(in the rows, 128 means zero)
Each named turn below is shown by a few rows before and after it. Which turns, in which order, take the first row of each later pair to the second? The first pair is answered.
tope:
[122 133  86 197 102  92 150 128 154] -> [103 150  86 185 105  89 143 131 155]
[143 104 110 143 136 139 131 132 133] -> [140 112 123 155 137 131 136 129 132]
[154 134 123 152 132 140 188 103 122] -> [133 156 131 155 143 130 189 108 118]
[ 91 160 132  91 136 130 106 148 132] -> [112 135 119  71 130 145 103 150 130]
vug:
[148 107 113 167 123 117 109 131 134] -> [131 117 119 156 127 109  99 149 139]
[138 136 129 163 129 108 138 138 130] -> [137 138 127 159 128 104 131 147 133]
[128 150 121  95 148 123 166 125 129] -> [123 150 120  93 149 126 163 130 130]
Dazon:
[129  97 183 122 140 127 139  79 100] -> [118  84 160 127 121 121  96  69 110]
[147 132 128 114 126 150 124 108 111] -> [149 122 150 121 135 147 117 128 108]
[125 143 110 101 123 128 149 147 148] -> [130 133 137 116 134 121 139 172 140]
Giv:
[131 121 145 117 138 141 126 116 128] -> [136 122 135 116 132 143 135 120 136]
[132 123 110 168 107 112 117 125 139] -> [124 135 151 167 129 114 113 133 121]
[120  88  79 125  73 125  53  94 153] -> [ 94 117 166 147 109 128  32  95 108]
Then:
Each pair is 2 to 3 turns apart.
[143 155 141 102 160 141 183 122 109] -> [133 108  74 125 106 127  82 127 148] => Giv, Dazon, Dazon
[109 124  76 130 107  96  86 165 159] -> [115 164 174 153 156  95 142 170 109] => Giv, Dazon, Dazon
[100 153 119 117 126 125 115 118 134] -> [113 132 121 116 118 141  98 106 121] => tope, tope, Giv
[118 137 107 144 117 125 126 111 113] -> [128 112 127 147 125 122 106 145 122] => Dazon, Giv, Dazon
[141  99  94 167  95 114  93 129 153] -> [115 130  76 128  92 134  87  99 146] => Giv, Giv, Dazon
[154  93  84 189  97  99 151 102 135] -> [139 118 117 203 118  87 177 106 119] => tope, Dazon
[153  95 129 151 109 140 120 111 118] -> [143 111 121 145 104 146 122  94 122] => Giv, Dazon
[157 121 158 153 133 157 143  97  88] -> [160 130 161 123 150 151 174 141 104] => tope, Giv
[ 94 163 140 149 139 127 146  80 106] -> [ 83 142 127 158 120 122  92  83 117] => Dazon, Dazon
[161 112 167 109 160 155 150 145 107] -> [126 144 181 125 170 137 157 148 106] => tope, tope, tope
[120 132 147 171 139 121 144 122 121] -> [ 91 139 131 163 132 113 115 124 132] => tope, Dazon
[164 117 150 123 131 137 136 120 119] -> [123 150 160 133 137 120 136 122 118] => tope, tope, tope
[146 103  87  75  93 149 106 106 131] -> [169 114 159  97 138 143 182 126  99] => Dazon, tope
[123 122 108  87 129 115 143 186 163] -> [121 111 145 148 131  93 110 191 151] => Giv, Dazon, Dazon
[160 107 120  63 142 170 157 120 132] -> [151  74  96 101 109 151  87 108 146] => Dazon, tope, Dazon
[ 83 128 110 111 125 126 114 138 132] -> [104 112 115 107 131 124 131 162 137] => Dazon, Dazon, Giv
[107 148 107 135 109 105 155 106 101] -> [126 140 108 110 118 108 176 135 110] => Giv, Giv, Giv
[148 120 117 119 107 123 108 130 138] -> [149 131 159 135 130 121 127 132 115] => Giv, Dazon, Dazon
[164 101 106 132 110 138 144 115 127] -> [145 121 160 160 126 134 124 106  96] => Giv, Giv
[199  76 116 186 110 137 153 104 123] -> [184 102 129 196 113 143 161  74 103] => Giv, Dazon, Dazon
[ 90 160 171 151 148 119  79 117  95] -> [ 81 183 132  99 139 136  98  94 105] => tope, Dazon
[177  94 142 135 131 119 134 134 134] -> [173 111 117 121 124 127 158 105 137] => Dazon, Dazon
[158 112 114 136  69 132 163  90 138] -> [139 122 174 174  90 127 140  92 106] => Giv, Dazon
[109 149 159 134 151 116 121 163 123] -> [111 161 108  93 137 133 145 130 131] => Dazon, Dazon, tope
[107 136 153 141 125 125 102 126 117] -> [149 106 121 113 121 128 137 156 138] => Giv, Giv, tope
[101 198 136  69 151 138 190 108 123] -> [152  98 197  90 159 140 108 195 127] => tope, tope, Dazon
[168 101 168 117 129 135 157 140 126] -> [152 120 112  99 105 146 163  97 136] => Dazon, Dazon
[ 91 158 106 136 159 134 125 127 123] -> [118 134  79 126 148 131 143 147 145] => Dazon, Giv, Giv
[162 106  70  82 101 177 123 107 134] -> [188 113 164 124 155 157 187 141  99] => Dazon, tope
[101 143 130  88 119 154  53 114 129] -> [123 130 134  59 127 161  81 156 139] => Giv, Giv
[108 152 153 184 144 116 140 117 118] -> [ 99 162 121 175 130 124 147  93 122] => Dazon, Dazon
[104 116  93 114 124  95 111 173 158] -> [ 95 130 147 121 149  94 105 181 134] => Giv, Giv, Giv
[ 79 153  85 113  96 132  67  79 121] -> [101 126 199 125 155 124  66 175 106] => Dazon, tope, Dazon
[ 77 180  92  93 124 149 142  86 130] -> [ 86 121 164 115 139 131  66 175 139] => Dazon, Dazon, Giv
[184 110  88 126 122 155 170 124 138] -> [145 138  98 179 111 138 137  73 119] => Giv, tope
